In the rows, 128 means zero.
Named turns come first, each shown by rows before and after it. Which turns, in which order, take the first row of each pair that follows to the second? Write the first one first, as in the answered first pair.
turn Q_384:
[145 115 126 116 160 119 120 144 139 129 100] |-> [147 119 115 125 146  98 134 147 150 135 113]
[132 169 118 113 100 151 107  88 105 103 131] |-> [124 161 131 159 139 170 106 119  93 127 105]
[141 180 102 126 107  77 135 124 159 116 175] |-> [123 176 142  85 120 119  89 111 125  66 144]
turn Q_420:
[111 160 135 154 117 150 110 125  95 129 150] |-> [113 148 146 147 125 166 114 119  91 131 127]
[109  91 147  90 154 123 143 102 119 150 129] |-> [114 105 124  92 129  96 157  98 138 153 150]
[129 116 130 172 148 140 128 157 124 142 122] |-> [121 103 142 150 153 150 138 149 121 143 105]
[132 189 114  74  76 128  86  79 122  56 163] |-> [137 201 118 104  90 139  63  93 117  45 165]
turn Q_986:
[143 144 110  93 105 115 121 101 136 114 129] |-> [154 163 100 129 100 104 123 116 144 123 143]
[136 128 132  91 120 140 143 123 132 108 122] |-> [123 158 127 122 113 144 142 120 124 110 150]
[147 151 144 138 122 147 135 133 128  80 135] |-> [158 138 143 147 123 145 138 150 134  85 125]

Each pair is 2 to 4 turns apart.
[139 186 135 133 111 146  56 117 114  64 166] |-> [155 189 109 159  88 101  92 117 145  93 202] : Q_384 then Q_384 then Q_384
[120 174 118 152 104 108 123 139 153 118 172] |-> [120 161 108 128  97 101 136 127 163 121 180] : Q_420 then Q_420 then Q_384 then Q_384
[132 126 131 170 147 148  86 151 122 121 116] |-> [144 144 105 122  93 112 106 110 147 107 159] : Q_384 then Q_384
[112 199 126 127  88 135  99  89  95  93 191] |-> [ 93 155 167 132 142 194  88 106  59 102 128] : Q_384 then Q_420
[147 171 108 145 122 119 119 128 131 115 145] |-> [151 150 101 132 113  99 139 123 140 129 146] : Q_420 then Q_420 then Q_384 then Q_384
